In the rows, zero is written as 128.
Rotation paths and how fast each direction turns (degrees per step)
Each turn is a multiple of 5 degrees from 10 to 175, or 0.
Each row of a path follows its step; steps can be skipped.
Rotation 1:
step 0: [129 129 125 117 129 134 134 130 133 126 120 136 126 123 131 123 127 129
 123 130 128 136 123 125 133 129 127 124 124 131 126 139 133 133 121 137
 127 128 125 120 113 128 125 135 121 137 127 134 126 129 123 133 124 138]
step 1: [127 122 127 122 127 133 133 137 131 123 138 133 117 125 123 121 132 129
 120 137 129 128 133 124 130 130 126 129 122 133 127 124 138 129 117 137
 134 130 137 128 129 133 130 126 128 126 144 128 127 132 130 127 130 130]
step 2: [127 122 128 125 129 131 127 130 138 117 121 128 133 124 128 121 123 131
 127 132 127 131 131 123 121 129 118 131 124 141 127 139 132 125 129 121
 136 131 130 135 118 133 132 127 128 123 133 127 118 123 132 120 126 121]
step 3: [129 131 126 127 134 131 134 128 129 126 128 122 131 131 132 135 132 132
 123 130 136 123 133 124 128 122 122 128 130 132 124 139 138 141 117 125
 126 122 126 127 124 134 129 136 125 132 130 132 119 131 130 125 143 121]
step 4: [131 133 139 119 135 131 129 128 125 126 131 131 127 123 120 128 123 131
 127 136 122 131 135 135 129 126 124 124 122 140 131 131 134 135 132 125
 130 123 120 130 132 134 124 128 121 123 136 139 136 129 133 126 139 134]
step 6: [133 129 125 118 138 128 122 127 125 129 125 132 128 119 126 129 129 140
 124 143 130 119 131 121 124 118 132 131 134 127 126 130 132 126 134 130
 126 126 131 135 124 121 125 126 130 130 131 127 120 127 132 135 139 131]
step 7: [119 137 131 126 141 125 127 138 131 130 117 130 128 114 124 133 127 144
 131 128 129 129 130 128 131 123 124 133 132 128 132 127 130 124 117 124
 129 135 129 126 128 133 125 132 125 125 132 133 133 122 126 126 127 134]
step 8: [131 118 132 124 139 125 130 130 126 130 123 123 130 122 140 117 132 135
 125 130 127 126 133 131 117 123 122 134 133 125 127 128 126 128 123 131
 123 118 129 126 133 135 132 129 121 124 136 131 128 136 124 128 123 138]
step 9: [130 121 138 126 132 129 134 126 126 125 126 123 130 125 122 125 126 140
 117 134 122 131 130 129 124 119 123 118 134 123 120 137 127 128 126 139
 130 131 131 129 122 131 118 132 129 116 122 126 128 125 131 132 124 129]
step 10: [130 121 128 131 132 119 125 128 124 124 129 125 125 126 129 128 134 141
 127 133 127 123 122 136 137 128 122 132 124 122 119 131 130 114 120 130
 135 126 124 122 131 137 123 128 129 123 133 123 127 126 131 123 140 123]
step 11: [129 123 127 123 135 115 132 121 121 120 126 129 132 127 130 122 130 136
 130 124 111 132 126 116 125 124 125 133 125 127 129 130 127 123 131 130
 125 132 117 132 124 133 132 136 119 128 125 129 126 126 127 123 137 130]
Directions:
[128 126 127 131 128 127 124 126 130 128 129 128 127 127 130 128 129 129
 129 128 127 127 126 129 128 127 128 129 130 129 129 130 129 130 128 128
 127 130 129 130 125 128 124 125 129 129 129 128 129 127 128 128 129 125]	95
Rotation 2:
step 0: [127 132 128 127 125 130 125 132 123 130 126 127 127 126 136 128 121 125
 122 124 132 120 129 128 129 125 137 137 123 131 132 124 133 124 130 127
 125 131 109 132 137 123 123 119 131 130 134 132 132 131 133 135 124 133]
step 1: [127 123 127 128 120 117 131 128 130 119 133 117 125 132 128 129 129 130
 127 130 119 122 138 127 136 127 131 127 126 134 124 133 121 121 117 123
 129 132 125 129 123 132 127 138 127 135 134 130 132 132 127 135 127 133]
step 2: [130 126 136 127 122 128 127 114 132 126 125 137 128 131 133 142 115 125
 126 130 133 124 134 128 125 125 126 124 128 125 127 127 125 124 124 128
 122 121 133 125 132 132 136 130 131 134 126 134 120 126 128 126 121 132]
step 3: [137 135 134 128 123 134 124 123 126 131 127 127 140 129 130 121 120 129
 124 133 128 134 130 132 133 133 125 128 132 134 130 123 132 132 121 128
 135 130 129 132 119 135 133 121 138 123 131 120 126 137 130 133 128 130]
step 4: [120 132 128 127 122 131 131 135 126 135 139 126 127 120 134 125 117 117
 129 128 123 120 130 119 129 133 133 126 128 119 131 125 130 119 131 126
 130 130 128 131 127 127 127 128 127 129 130 120 120 128 139 129 132 124]
step 5: [123 128 112 138 120 127 127 130 129 127 125 119 128 136 128 131 128 126
 139 125 135 122 130 126 133 125 133 137 127 131 129 130 123 134 122 133
 126 126 130 128 126 133 128 122 128 133 129 131 123 131 134 129 136 137]
step 6: [132 116 132 127 128 126 135 134 133 132 129 123 134 135 125 129 120 127
 132 134 126 130 129 124 128 124 123 120 120 131 129 133 129 124 128 126
 120 114 133 123 123 135 120 121 136 132 128 129 125 121 123 132 125 126]
step 7: [134 133 131 133 120 133 125 120 127 135 130 125 139 128 123 126 132 131
 121 124 129 123 123 135 125 131 121 126 131 122 127 122 124 130 129 120
 123 130 130 119 123 125 126 131 137 128 125 123 124 118 135 121 131 132]
step 8: [127 135 125 128 125 121 129 125 130 132 128 125 136 123 132 120 128 127
 136 128 129 131 126 123 117 125 130 139 141 125 135 133 136 123 134 121
 138 126 121 131 123 134 122 126 131 130 122 130 126 129 130 127 129 120]
step 10: [117 120 129 128 124 125 125 126 132 130 130 126 128 127 118 119 127 134
 132 130 131 134 126 131 131 125 126 134 128 134 124 134 128 126 130 127
 116 123 128 115 132 137 129 139 122 132 128 130 124 129 126 135 122 133]
step 11: [134 126 137 127 131 131 130 123 133 129 129 132 127 133 129 125 123 138
 114 129 130 116 123 129 123 132 121 137 125 129 125 133 131 129 133 127
 125 126 120 128 133 123 126 122 141 130 124 136 126 131 131 131 125 131]
Directions:
[129 130 127 129 129 130 127 128 127 130 127 130 131 127 128 128 128 128
 125 130 127 129 127 127 130 130 124 130 128 126 129 130 129 127 128 128
 124 127 128 127 127 126 131 129 130 127 128 128 129 128 127 130 127 127]	90
Rotation 3:
step 0: [128 121 122 128 130 128 120 119 121 129 125 126 130 122 130 124 135 138
 139 126 134 127 138 122 133 129 128 124 133 117 137 122 129 128 131 132
 127 128 130 125 119 132 133 131 127 124 121 120 133 120 126 132 126 118]
step 1: [131 127 128 128 137 125 132 122 132 126 126 123 140 124 121 124 125 124
 130 126 135 126 123 121 126 119 124 126 122 131 122 127 119 129 126 122
 135 123 127 131 136 129 132 128 132 129 132 128 134 134 139 136 141 135]
step 2: [131 118 120 136 117 122 122 133 128 129 131 122 127 127 123 131 126 123
 133 124 118 126 124 127 121 129 125 130 136 136 130 136 129 127 130 128
 133 131 128 137 122 121 125 129 122 125 127 123 126 117 123 120 130 136]
step 3: [128 128 133 117 130 125 119 124 129 124 129 126 130 122 133 122 130 117
 133 126 128 132 137 129 135 125 126 136 122 123 131 122 123 130 124 126
 128 127 127 119 115 125 130 125 131 140 129 131 130 125 123 136 117 135]
step 4: [131 130 130 131 125 133 127 123 119 122 124 129 123 139 118 129 126 131
 127 122 124 132 119 130 127 125 133 132 128 136 117 131 114 123 127 130
 128 122 126 121 137 129 124 126 123 122 138 131 133 134 125 133 128 130]
step 5: [124 131 126 134 124 122 129 139 126 140 131 128 123 127 131 135 131 121
 120 132 127 135 136 121 128 129 129 130 125 122 122 140 132 130 123 132
 122 134 124 127 128 127 126 126 117 128 129 123 122 117 132 131 120 129]
step 6: [125 124 135 123 137 133 124 122 122 126 129 134 124 127 125 120 125 132
 117 132 134 119 129 131 125 129 126 125 123 129 132 127 134 130 127 128
 123 116 130 121 129 134 139 123 135 126 124 129 132 122 123 126 114 129]
step 7: [127 137 129 134 135 135 132 124 133 132 127 125 126 131 122 128 131 136
 136 126 123 132 126 119 119 128 125 119 136 128 119 130 132 138 124 125
 136 139 130 120 134 133 126 125 128 122 128 126 130 132 126 135 132 124]
step 8: [120 128 116 133 133 134 123 133 127 126 129 129 131 129 127 131 120 119
 117 131 134 125 128 120 128 128 133 127 129 122 129 123 133 137 133 128
 130 132 125 137 124 125 130 133 134 129 134 127 116 119 133 121 133 133]
step 10: [133 142 133 130 132 135 130 125 122 134 120 119 131 132 129 124 130 124
 134 127 128 133 126 135 120 126 120 136 132 132 124 122 125 133 130 123
 128 126 121 133 126 124 120 133 126 133 130 128 120 137 137 134 133 131]
step 11: [128 123 128 125 120 121 124 146 123 126 129 128 126 133 125 130 128 121
 116 115 134 125 127 129 131 127 134 134 131 132 129 127 125 129 139 131
 124 136 134 130 132 120 122 130 131 127 123 122 131 128 127 124 125 125]
Directions:
[130 126 128 129 132 127 129 126 128 128 126 131 131 128 129 128 128 127
 130 127 129 127 131 128 127 128 130 127 129 129 129 127 130 128 128 127
 131 129 127 129 127 128 126 130 131 125 129 127 127 126 130 127 129 128]	45
[128 126 127 127 127 128 125 131 127 131 130 127 127 130 128 128 128 128
 128 128 130 126 130 126 130 132 129 128 129 128 127 127 130 129 129 128
 130 128 126 129 127 128 127 129 126 130 128 130 130 128 129 125 127 128]	125
[131 128 127 128 131 127 129 129 129 129 129 126 129 126 126 127 127 129
 126 129 128 125 130 127 127 129 128 129 128 128 126 129 128 129 128 128
 127 126 131 126 129 130 129 128 128 128 125 124 129 127 128 127 130 125]	60
Rotation 4:
step 0: [135 125 134 131 129 135 137 124 125 134 125 135 125 135 126 116 126 120
 123 129 129 131 119 130 136 119 126 120 131 124 129 122 130 122 126 128
 126 121 131 127 118 116 128 121 132 122 128 136 124 132 122 134 133 123]
step 1: [127 119 121 115 132 127 130 131 132 127 124 128 133 123 135 131 132 129
 135 137 118 134 132 127 127 128 119 127 122 127 132 140 123 124 126 120
 124 133 114 122 134 125 128 127 129 125 132 126 122 130 130 137 122 126]
step 2: [125 128 124 131 119 130 123 138 130 133 128 127 128 134 127 123 131 137
 124 121 132 134 141 129 136 134 130 126 125 130 129 115 126 119 132 122
 128 129 135 140 127 131 132 135 135 125 130 132 129 129 122 135 121 130]
step 3: [135 126 129 131 127 118 134 124 130 129 127 117 121 132 129 128 122 130
 130 121 124 134 121 126 121 129 122 121 141 122 122 131 121 125 122 126
 131 124 128 132 135 123 134 117 138 134 136 124 126 134 127 127 134 127]
step 4: [128 116 133 122 131 133 131 129 134 130 114 130 129 130 125 122 121 132
 130 138 123 123 129 119 130 132 120 125 125 138 125 131 138 128 138 130
 129 137 132 131 122 124 125 121 125 121 123 132 127 131 121 130 127 127]
step 6: [132 127 119 120 122 136 133 128 127 127 120 131 118 126 127 122 132 130
 130 116 129 135 132 131 135 130 125 126 137 124 138 127 136 123 124 125
 128 130 126 125 119 123 127 127 140 133 133 130 122 124 123 135 137 125]
step 7: [121 122 126 132 142 133 127 120 136 134 126 123 128 131 131 126 125 132
 125 142 128 138 125 127 131 138 118 127 129 126 124 133 120 118 132 124
 129 125 127 129 134 132 129 130 129 129 139 128 131 133 127 136 125 132]
step 8: [132 119 135 128 112 121 133 129 121 130 131 132 132 132 127 120 133 131
 128 127 130 127 129 129 134 122 119 121 127 127 124 119 123 124 128 130
 124 132 130 137 127 119 130 119 129 118 129 133 126 129 122 128 114 127]
step 9: [139 130 121 123 134 126 133 139 130 131 124 120 125 134 129 129 116 133
 135 126 114 136 135 127 123 126 132 120 124 130 127 132 127 126 120 118
 126 126 123 126 129 126 131 124 131 128 122 127 121 136 129 134 133 124]
step 10: [120 124 130 124 123 128 121 131 141 127 118 125 126 126 130 129 134 130
 121 125 125 127 129 115 130 130 122 136 130 135 133 125 133 125 141 124
 129 134 132 134 127 126 134 128 141 131 132 127 131 130 120 134 129 133]
step 11: [134 121 126 132 127 132 126 131 123 131 123 126 134 131 120 116 127 128
 131 120 131 125 122 122 134 131 120 116 134 121 121 127 119 125 124 131
 139 122 133 129 133 126 124 128 122 133 141 125 125 133 130 129 132 127]
Directions:
[125 126 129 128 128 129 128 125 127 128 130 127 125 129 127 129 125 127
 128 129 131 127 128 127 131 131 127 128 130 127 127 126 126 130 127 128
 129 130 130 127 128 129 130 126 128 131 130 128 129 129 129 127 128 127]	90
[129 128 130 126 127 127 127 125 127 129 126 127 130 131 129 127 130 127
 129 130 128 127 127 129 129 129 128 128 126 127 127 128 130 127 128 127
 128 128 127 129 129 126 127 126 124 128 126 128 129 131 129 128 128 125]	95
[128 126 128 127 128 128 125 131 125 127 127 128 130 128 128 127 130 132
 128 130 131 127 126 126 130 129 130 127 129 128 128 130 124 128 131 128
 126 130 128 128 129 129 129 129 126 128 127 129 129 127 128 127 127 129]	120
[128 128 127 125 127 128 128 129 128 126 128 127 126 129 130 125 129 128
 128 130 127 128 127 128 126 127 129 126 131 130 127 127 127 127 128 128
 132 129 126 129 125 129 128 130 130 128 130 129 129 132 128 127 126 128]	0
Rotation 5:
step 0: [120 118 126 119 127 127 128 126 131 124 124 121 126 124 135 119 126 136
 131 125 117 133 139 135 136 127 121 129 127 131 128 127 124 123 132 132
 127 127 120 140 133 128 131 121 132 137 139 126 124 127 125 137 132 125]
step 1: [125 136 129 128 124 123 127 128 127 128 132 137 118 136 131 128 129 124
 117 132 132 127 133 125 121 134 128 127 142 135 123 126 132 117 126 131
 128 136 135 140 126 131 135 129 121 122 135 120 135 129 122 132 132 129]
step 2: [136 132 119 129 128 131 128 126 124 139 118 130 131 130 125 123 122 128
 123 123 115 143 124 121 126 128 125 130 125 124 128 125 125 130 128 129
 136 128 126 132 129 126 131 129 135 129 141 127 127 133 122 117 133 118]
step 4: [128 138 135 128 127 129 126 114 133 126 133 130 141 128 130 132 125 124
 131 131 125 132 136 128 128 122 130 128 126 130 117 131 128 121 125 131
 128 121 137 131 125 125 126 124 130 118 129 116 128 132 117 121 140 123]
step 5: [123 118 132 132 126 128 124 139 127 130 125 125 129 134 131 131 121 131
 135 125 127 134 126 120 134 132 125 127 130 129 133 123 129 129 126 134
 121 125 116 139 131 139 125 121 139 127 132 116 131 123 127 125 128 116]
step 6: [123 132 124 128 126 134 133 127 128 122 136 132 126 127 133 126 133 130
 125 134 127 133 141 130 135 123 121 125 140 129 131 135 128 122 132 140
 129 127 125 138 132 122 129 132 122 137 137 130 123 120 118 127 134 131]
step 7: [126 133 130 116 120 123 124 134 129 126 120 132 118 133 129 126 124 135
 123 133 121 137 131 128 126 126 130 127 120 135 124 122 132 124 126 124
 124 140 134 135 126 127 139 130 133 119 135 122 128 132 123 127 134 121]
step 8: [134 131 125 131 130 132 125 126 127 132 117 135 128 131 130 121 135 113
 118 124 123 129 124 130 130 132 130 132 133 126 126 124 128 123 127 137
 135 125 127 138 139 136 125 128 132 139 132 126 137 128 121 127 124 118]
step 9: [130 122 127 121 121 126 123 116 130 132 137 121 138 132 131 126 127 131
 123 125 116 127 139 123 123 133 121 131 125 133 127 129 139 130 127 131
 130 127 123 134 124 120 130 131 127 124 135 125 130 132 115 120 123 134]
step 10: [125 132 138 128 127 129 126 119 127 132 128 127 129 131 134 132 115 128
 118 126 136 130 133 123 135 130 128 124 123 128 118 126 125 127 128 139
 124 123 131 130 131 136 129 116 130 125 135 124 128 133 130 135 139 116]
step 11: [121 133 125 140 125 133 127 133 134 128 127 126 133 132 126 125 125 125
 133 129 123 140 125 124 135 128 119 125 141 127 133 131 134 131 123 136
 131 126 129 143 124 125 124 134 129 123 127 115 135 124 127 122 130 127]
Directions:
[131 129 130 130 127 127 125 129 127 127 130 129 128 130 125 128 130 127
 128 128 130 131 125 129 128 128 128 125 126 125 129 127 126 128 127 127
 128 128 129 130 127 128 126 126 130 128 131 126 130 129 129 128 128 128]	120
Rotation 6:
step 0: [137 125 129 133 129 134 124 127 130 129 130 125 124 132 142 139 128 124
 120 128 122 137 123 125 137 126 133 128 120 127 117 120 124 139 134 124
 130 129 123 128 132 131 130 137 119 133 132 126 125 125 132 133 132 120]
step 1: [132 125 127 133 124 127 131 136 112 136 129 130 131 116 140 128 124 125
 122 128 124 135 120 131 121 114 126 123 131 121 123 122 134 129 134 132
 129 132 128 127 135 132 134 127 121 124 125 127 131 130 128 127 130 133]
step 3: [136 130 130 131 126 136 131 137 141 140 131 119 129 130 135 127 126 128
 134 117 130 128 143 133 130 125 124 131 120 133 137 120 118 129 129 122
 129 127 133 130 128 129 129 129 131 130 135 127 131 136 127 125 130 128]
step 4: [135 132 134 133 125 132 130 126 125 129 141 120 134 131 134 124 127 131
 125 121 137 130 129 141 126 138 130 122 132 126 122 126 127 133 125 119
 128 128 134 125 129 131 124 129 114 133 138 126 135 124 132 136 126 133]
step 5: [136 130 126 132 135 124 131 116 124 140 133 136 135 132 130 125 117 124
 125 133 123 129 125 136 141 126 131 123 129 130 125 136 124 130 132 132
 126 129 124 131 138 128 132 128 116 132 127 123 121 124 134 127 131 133]
step 6: [137 135 124 134 141 118 136 134 124 139 136 126 124 125 134 128 124 132
 131 129 120 132 120 121 125 130 118 128 120 132 125 123 126 126 136 130
 119 130 128 123 132 118 128 126 129 126 127 130 120 130 124 126 130 125]
step 7: [123 128 133 132 134 128 126 137 122 137 138 130 126 128 142 118 133 128
 126 118 129 127 125 123 133 125 132 129 124 123 137 127 123 124 125 125
 123 127 128 120 131 131 117 130 132 125 132 129 138 126 121 123 132 118]
step 8: [132 122 130 115 125 123 131 126 126 137 137 132 125 120 130 120 131 123
 133 122 130 124 130 132 138 128 128 131 131 129 131 128 130 128 135 112
 136 134 133 131 132 137 129 129 129 139 136 127 135 133 130 122 124 129]
step 9: [137 136 130 127 120 127 130 126 126 132 140 133 133 129 121 124 129 125
 130 133 126 133 136 133 126 131 126 128 118 131 124 133 124 140 137 127
 120 127 129 135 126 137 123 125 120 135 127 127 125 132 118 132 116 124]
step 10: [126 141 131 132 127 135 135 121 129 141 132 124 133 128 129 131 130 132
 133 128 123 134 121 136 127 131 123 127 121 124 134 135 129 125 138 140
 132 134 123 125 125 127 126 126 118 128 130 126 128 124 132 130 132 114]
step 11: [124 133 126 128 138 129 131 128 125 128 138 118 123 116 140 129 130 124
 130 130 125 122 124 125 137 128 122 128 135 131 121 128 125 125 134 133
 135 130 134 125 130 130 128 140 126 130 129 121 122 119 118 129 136 120]
Directions:
[130 127 131 131 130 126 129 127 128 127 127 130 128 129 126 128 130 130
 128 128 128 129 128 128 127 125 128 124 130 128 127 130 128 128 131 127
 127 129 127 129 128 129 131 127 127 129 125 127 129 129 128 129 125 127]	90
